One turn sends every row of this set to another row. A few are shown first. Where does it send the rows asked after them?
Tovuz: 2.507 -1.373 2.868 1.256 0.195 4.053 -3.087 0.585 -1.296 -4.640 -2.668
 1.038 0.581 -1.377 -0.530 3.452 -1.673 -3.117 0.817
nis: 5.238 -1.244 1.209 4.409 -0.359 -1.006 -0.919 3.123 -2.532 -0.612 -4.476
 1.158 1.352 -1.838 0.970 3.218 -0.152 0.456 1.187
nokel: 5.615 -1.531 2.589 3.858 -1.160 -0.162 -0.226 2.894 -2.544 -0.834 -5.214
 0.977 1.358 -0.096 0.468 2.733 0.214 0.793 1.112
zifig: 1.750 -0.806 -0.921 2.203 3.039 1.182 -0.111 -2.150 0.727 0.110 -1.049
 2.855 -0.439 -3.610 2.046 3.299 -3.028 4.486 -1.704
vifep: 5.269 -1.568 0.846 4.567 -0.359 -0.658 -0.358 3.514 -2.258 -0.702 -4.120
 1.365 0.872 -1.830 0.371 3.247 0.240 0.260 1.144
parog: -2.064 0.628 0.394 -0.980 0.402 0.080 -2.068 1.847 -0.001 3.237 3.160
 0.432 -0.041 3.235 3.654 1.912 0.690 0.841 3.265
pum: 2.669 -2.236 2.736 0.716 0.209 3.716 2.577 -2.384 1.072 -0.471 -3.117
 2.571 -1.107 1.880 0.547 1.532 -1.440 5.050 -1.878
poda: 5.276 -1.935 1.111 4.491 -0.650 -0.414 0.070 3.627 -1.955 -0.681 -4.193
 1.409 0.547 -1.337 -0.054 2.952 0.498 0.062 1.150
betok: -3.395 -0.811 -1.253 -1.790 1.236 -0.278 -2.946 -0.386 0.730 1.087 0.211
 2.351 -0.718 4.402 0.314 -1.325 -0.048 3.442 1.260
kuz: -3.400 -0.277 -1.377 -1.721 1.632 -0.755 -3.952 -0.669 0.300 1.172 0.241
 2.169 -0.040 3.645 0.974 -1.168 -0.727 3.862 1.332
Tipo: -3.285 -0.327 -1.035 -1.800 1.496 -0.627 -3.842 -0.874 0.308 1.085
 -0.054 2.049 -0.040 4.146 0.917 -1.122 -0.659 3.874 1.180
nako: 1.832 -2.863 -0.685 2.158 1.543 2.894 3.010 -1.069 2.155 -0.166 -0.924
 3.696 -2.354 -1.335 -0.322 2.271 -0.890 3.705 -1.737
fupa: 2.506 -1.710 2.815 1.268 -0.007 4.178 -2.782 0.872 -1.255 -4.634 -2.577
 1.055 0.343 -1.223 -0.914 3.368 -1.443 -3.313 0.753
kone: 5.642 -1.179 2.562 3.927 -0.903 -0.436 -0.817 2.823 -2.809 -0.821 -5.231
 0.824 1.644 -0.546 0.942 2.953 -0.241 0.826 1.178
Gaba: 2.363 -2.945 1.194 1.398 0.556 3.599 3.371 -1.450 1.933 -0.406 -1.871
 3.222 -2.099 0.846 -0.446 1.736 -0.711 4.091 -1.795
ger: -1.915 0.321 1.218 -1.277 -0.181 0.745 -1.253 1.768 0.168 3.189 2.587
 0.336 -0.198 4.546 3.290 1.604 1.003 1.014 3.202
Suvek: 2.590 -1.480 2.982 1.207 0.058 4.124 -2.844 0.653 -1.228 -4.626 -2.664
 1.086 0.431 -1.176 -0.827 3.351 -1.558 -3.194 0.817
bekev: -3.623 -0.689 -1.815 -1.578 1.561 -0.576 -3.325 -0.330 0.704 1.170 0.428
 2.402 -0.574 3.658 0.554 -1.215 -0.300 3.329 1.335
puz: -1.801 0.938 1.593 -1.380 0.081 0.496 -2.061 1.251 -0.356 3.132 2.358
 0.092 0.381 4.395 3.956 1.776 0.474 1.339 3.269
duba: -3.289 -0.502 -0.838 -2.026 1.252 -0.434 -3.600 -0.904 0.446 1.031
 -0.198 2.168 -0.279 4.440 0.833 -1.339 -0.560 3.853 1.331
losot: 2.747 -0.338 2.466 0.856 1.594 2.186 -0.428 -3.758 -0.298 -0.300 -3.230
 1.935 0.909 -0.373 2.746 2.625 -3.513 5.737 -1.780
fadek: -2.041 0.996 0.743 -1.111 0.436 0.055 -2.334 1.495 -0.169 3.234 3.031
 0.259 0.214 3.329 4.077 2.111 0.436 1.238 3.322
voziv: 2.504 -1.617 2.510 1.373 0.332 3.998 -2.967 0.839 -1.170 -4.659 -2.476
 1.190 0.366 -1.573 -0.776 3.488 -1.548 -3.295 0.787
zeziz: 2.876 -1.085 3.445 0.563 0.637 3.077 0.986 -3.414 0.215 -0.427 -3.646
 2.151 0.083 1.456 1.743 1.839 -2.578 5.707 -1.908
sagon: -3.576 -0.757 -1.606 -1.661 1.404 -0.495 -2.980 -0.348 0.930 1.103 0.361
 2.362 -0.717 3.984 0.385 -1.266 -0.094 3.469 1.297
mub: 2.395 -1.730 2.639 1.334 0.206 4.221 -2.844 0.857 -1.059 -4.579 -2.557
 1.091 0.367 -1.379 -0.960 3.379 -1.422 -3.320 0.773
gasev: 2.429 -1.563 2.640 1.450 0.244 3.970 -3.125 0.760 -1.281 -4.591 -2.488
 1.057 0.496 -1.714 -0.610 3.523 -1.593 -3.261 0.836
Dun: -1.990 0.255 0.898 -1.066 -0.030 0.692 -1.286 1.845 0.272 3.212 3.072
 0.607 -0.374 4.107 3.126 1.737 1.131 0.753 3.319
rap: -1.731 0.590 1.607 -1.451 -0.204 0.712 -1.701 1.508 -0.050 3.193 2.494
 0.241 0.114 4.630 3.596 1.701 0.770 1.152 3.260
pariv: 1.628 -1.909 -1.563 2.484 2.531 1.788 1.490 -1.392 1.608 -0.099 -0.487
 3.413 -1.744 -3.132 0.591 3.031 -1.910 3.715 -1.590
mav: -2.092 0.433 0.424 -0.944 0.264 0.308 -1.550 1.906 0.235 3.303 3.200
 0.579 -0.298 3.541 3.387 2.021 0.951 0.831 3.325
Sem: -3.556 -0.412 -1.791 -1.559 1.747 -0.706 -3.694 -0.352 0.604 1.180 0.472
 2.297 -0.297 3.396 0.740 -1.000 -0.563 3.463 1.248
foz: -1.901 1.020 1.187 -1.231 0.239 0.203 -2.403 1.267 -0.244 3.159 2.596
 0.150 0.414 3.800 4.026 1.926 0.331 1.198 3.336
diru: 5.578 -1.866 2.292 4.140 -1.259 -0.058 0.272 3.193 -2.274 -0.816 -5.006
 1.221 0.800 -0.065 0.008 2.615 0.579 0.494 1.133
Porep: 2.582 -1.591 3.023 1.234 0.075 4.108 -3.002 0.659 -1.282 -4.706 -2.689
 0.958 0.552 -1.187 -0.638 3.425 -1.651 -3.080 0.742
Sek: 2.419 -1.355 2.749 1.314 0.333 3.969 -3.178 0.690 -1.322 -4.590 -2.426
 1.019 0.620 -1.480 -0.566 3.485 -1.642 -3.102 0.748
Bapo: -3.394 -0.668 -0.895 -1.890 1.183 -0.326 -3.189 -0.729 0.649 1.067
 -0.100 2.186 -0.475 4.609 0.495 -1.433 -0.285 3.601 1.215
zaru: 2.283 -0.209 0.650 1.496 2.584 1.336 -0.822 -3.151 -0.106 -0.129 -2.224
 2.219 0.634 -2.452 2.924 3.160 -3.781 5.264 -1.746
Gilop: 5.407 -2.228 1.620 4.324 -1.073 -0.078 0.459 3.535 -2.108 -0.826 -4.563
 1.450 0.521 -0.483 -0.080 2.769 0.752 0.312 1.173
Zizo: 5.517 -1.131 1.897 4.196 -0.573 -0.806 -1.060 2.823 -2.804 -0.726 -4.883
 1.005 1.632 -1.212 1.064 3.116 -0.316 0.708 1.164

Gaba -> losot
Porep -> gasev
nokel -> nis
And these:
ger -> foz

One turn sends every row of this set to another row. A few are shown first. Where does it send the rows asked after them?
Pefo: -1.142 1.983 1.702 2.672 5.876 -1.279 0.778 -2.832 -1.260 -1.432 -0.979
 2.125 1.971 -1.904 0.609 -2.644
Noso: -1.766 1.695 2.617 2.451 6.083 -1.647 -1.283 -2.701 -0.684 -1.878 -1.612
 1.990 1.723 -1.258 0.243 -1.446
zif: -1.780 1.867 -2.712 0.466 -1.274 -0.228 -3.370 -0.967 -0.749 -0.435
 0.111 -1.998 -2.566 4.737 4.156 -3.303
gen: -2.289 1.188 0.059 -2.736 -1.344 1.027 -5.259 -0.438 -0.234 -2.581
 -1.774 -0.179 -1.069 4.204 3.262 -0.228
Nedo: -2.972 1.023 1.468 2.597 -2.174 0.158 0.621 2.700 -1.195 -2.472 -0.296
 1.978 -3.244 0.457 2.906 0.403
laf: -2.247 2.530 -1.149 -1.027 -0.560 1.387 -4.694 0.188 -0.288 -1.159
 -0.058 -0.698 -2.077 5.757 4.078 -1.583
von: -1.529 0.578 -2.288 0.124 -2.118 -1.901 -3.392 -2.127 -1.353 -1.726
 -1.295 -2.222 -1.751 2.115 3.240 -3.089
Vepum: 0.380 -2.935 -2.368 -2.268 4.594 -0.323 2.381 -1.561 1.965 -3.516 2.203
 0.213 1.112 0.408 2.315 -1.936
Popi: -3.794 1.780 -4.822 -0.026 1.475 -2.776 -1.784 -1.404 -0.081 0.506 2.346
 0.369 -1.252 1.381 4.653 -1.910
lav: -1.985 2.213 2.686 -1.279 7.228 1.290 0.315 1.081 1.499 -2.247 0.813
 4.126 2.857 0.786 2.092 -1.860
nuka: -1.305 -0.379 2.795 -0.510 6.095 -0.067 1.055 -0.906 0.227 -4.035 0.086
 3.461 2.862 -1.579 1.643 -2.619
direz: -0.818 1.895 1.589 4.395 6.462 -0.174 1.911 -2.766 -2.091 -1.111 0.821
 1.144 0.366 0.664 2.450 -3.887
Numop: -1.145 -0.250 0.278 -1.815 0.315 3.399 -5.327 0.036 0.028 -3.786 0.453
 -1.549 -0.635 4.466 2.897 -2.456
nen: -2.430 1.431 -4.066 -2.208 -0.105 -3.405 0.080 -2.252 -0.006 -1.931
 -0.491 -0.506 0.235 -0.182 4.222 -0.579
pup: -0.406 -0.053 -0.282 -2.922 -0.982 1.795 -3.435 -0.489 -0.050 -4.369
 -1.622 -2.907 0.548 2.608 2.152 -2.287
Fol: -2.438 3.772 0.676 -1.752 -0.986 5.059 2.350 -0.298 -0.650 -1.156 -1.640
 -1.210 0.068 1.201 0.463 -2.191
Nema: -0.380 -0.381 1.278 1.194 5.330 -1.434 3.487 -1.786 -0.720 -3.458 0.625
 1.108 1.988 -1.084 2.662 -4.605
Gose: -3.056 1.504 1.447 2.719 -1.772 0.440 0.241 2.982 -0.927 -1.930 -0.174
 2.195 -3.289 0.621 2.691 0.456
Kopa: -0.339 -3.013 -1.262 -2.627 5.535 0.825 0.056 -1.011 2.395 -3.402 2.779
 1.755 1.031 0.866 2.115 -1.153
kamim: -0.617 2.231 0.092 1.728 6.148 -0.529 4.478 -0.252 0.391 -1.464 1.552
 0.437 1.459 1.281 3.643 -5.187
Bep: -3.219 0.146 1.586 1.693 -0.081 5.743 -0.513 -2.382 -2.343 -1.073 1.229
 0.722 -1.843 0.703 1.270 -4.364
vanen: -3.035 1.895 1.033 2.813 -1.972 0.021 0.625 3.193 -0.832 -1.606 -0.160
 2.033 -3.055 0.659 2.739 0.372
maz: -0.929 -1.230 -1.991 -2.459 6.129 1.106 -0.517 0.176 3.411 -1.455 3.323
 2.330 0.772 1.717 2.156 -1.254
Selo: -3.580 3.713 0.100 -1.108 -0.604 3.713 -0.096 -0.510 -0.084 0.620 -1.510
 0.051 0.230 -1.335 -1.169 -2.749
Kab: -1.808 0.193 -0.748 -1.823 -2.152 -0.888 -4.684 -1.875 -1.051 -3.155
 -2.250 -1.073 -0.775 1.874 2.644 -1.193
Rad: -0.780 4.334 3.106 0.065 6.772 2.422 2.346 -0.181 0.001 -2.143 -1.522
 1.949 2.071 2.618 2.275 -0.252
Duzos: -0.696 5.101 2.486 0.697 6.610 1.164 2.181 -0.489 0.391 -1.584 -1.763
 0.181 1.207 4.152 2.355 -0.287
Petek: -4.100 0.984 -2.601 -0.332 2.510 0.104 -2.816 -1.042 -0.320 -0.681 3.524
 2.136 -1.927 4.140 6.049 -0.861
rudiv: -1.955 0.273 -1.568 -4.241 0.057 -0.987 -0.164 -2.071 -0.414 -4.557
 -1.025 0.453 0.525 1.721 5.284 1.453
vib: -0.563 -0.017 -3.250 -2.190 5.733 0.366 1.245 0.295 3.595 -0.551 3.233
 0.563 0.842 2.186 2.242 -2.058
zupo: -2.919 -0.080 -0.616 -3.100 1.700 1.327 -1.985 -1.475 -0.783 -4.084
 1.703 2.141 -1.081 4.365 6.343 1.366
sigo: -0.566 3.539 2.161 2.736 6.899 1.953 2.792 -1.122 -1.247 -1.711 0.534
 1.227 0.551 3.605 3.537 -2.543
rul: -0.333 2.873 2.115 3.034 6.384 0.862 2.880 -2.133 -1.462 -2.199 -0.068
 -0.259 -0.004 4.202 3.570 -2.560
Zol: -0.817 0.899 2.111 4.462 6.256 -0.946 0.657 -3.939 -2.072 -2.313 0.285
 0.554 -0.024 0.888 2.071 -3.287
Lilo: -0.480 0.970 -2.402 -1.591 -1.233 -0.156 -3.152 -0.565 0.354 -2.383
 -1.614 -4.115 0.436 1.318 1.248 -3.866
Kotuf: -1.352 1.546 -3.057 0.048 -0.245 0.142 -4.571 -0.036 0.517 -0.362 0.591
 -3.111 -0.759 2.136 1.467 -4.915
tazad: -1.814 4.186 2.706 0.190 6.463 -0.339 -0.435 -0.730 0.554 -1.483 -2.707
 1.613 2.332 0.867 0.106 0.217
lezog: -2.423 1.302 1.098 2.410 -2.228 -0.026 1.151 2.955 -0.940 -2.278 -0.225
 1.630 -2.887 0.529 2.995 0.208
ribo: -2.719 1.866 0.649 2.521 -2.248 0.059 1.063 2.986 -0.743 -1.984 -0.395
 1.592 -2.827 0.549 2.688 0.250
Vavet: -4.028 1.660 0.692 1.216 0.012 3.859 -1.845 -1.779 -1.128 0.625 0.277
 1.083 -1.156 -1.364 -0.809 -3.990
keb: -1.637 3.563 0.869 0.211 7.244 0.954 2.683 1.748 1.637 -0.780 1.474
 2.349 1.736 2.505 3.077 -3.462
Farat: 0.297 -1.313 -3.709 -1.684 5.038 -0.576 2.972 -0.851 2.552 -1.875 2.633
 -0.444 0.878 1.243 2.489 -2.607
peki: -1.698 0.859 -1.225 -0.130 0.667 2.341 -5.823 0.194 0.163 -1.354 1.540
 -1.558 -1.614 4.262 2.479 -4.176
rabik: -0.940 3.459 2.711 0.237 5.902 -0.039 1.019 -1.080 -0.366 -2.280 -2.523
 2.500 3.049 -0.895 0.482 -0.139
gop: -2.037 1.573 1.647 -0.066 -0.652 6.325 1.985 -1.622 -2.167 -2.193 -0.060
 -0.802 -1.430 2.377 2.064 -3.148

Bep -> gop
nen -> Popi
And these:
Numop -> pup
zif -> laf
Duzos -> tazad
Nema -> kamim
Rad -> rabik
vib -> maz

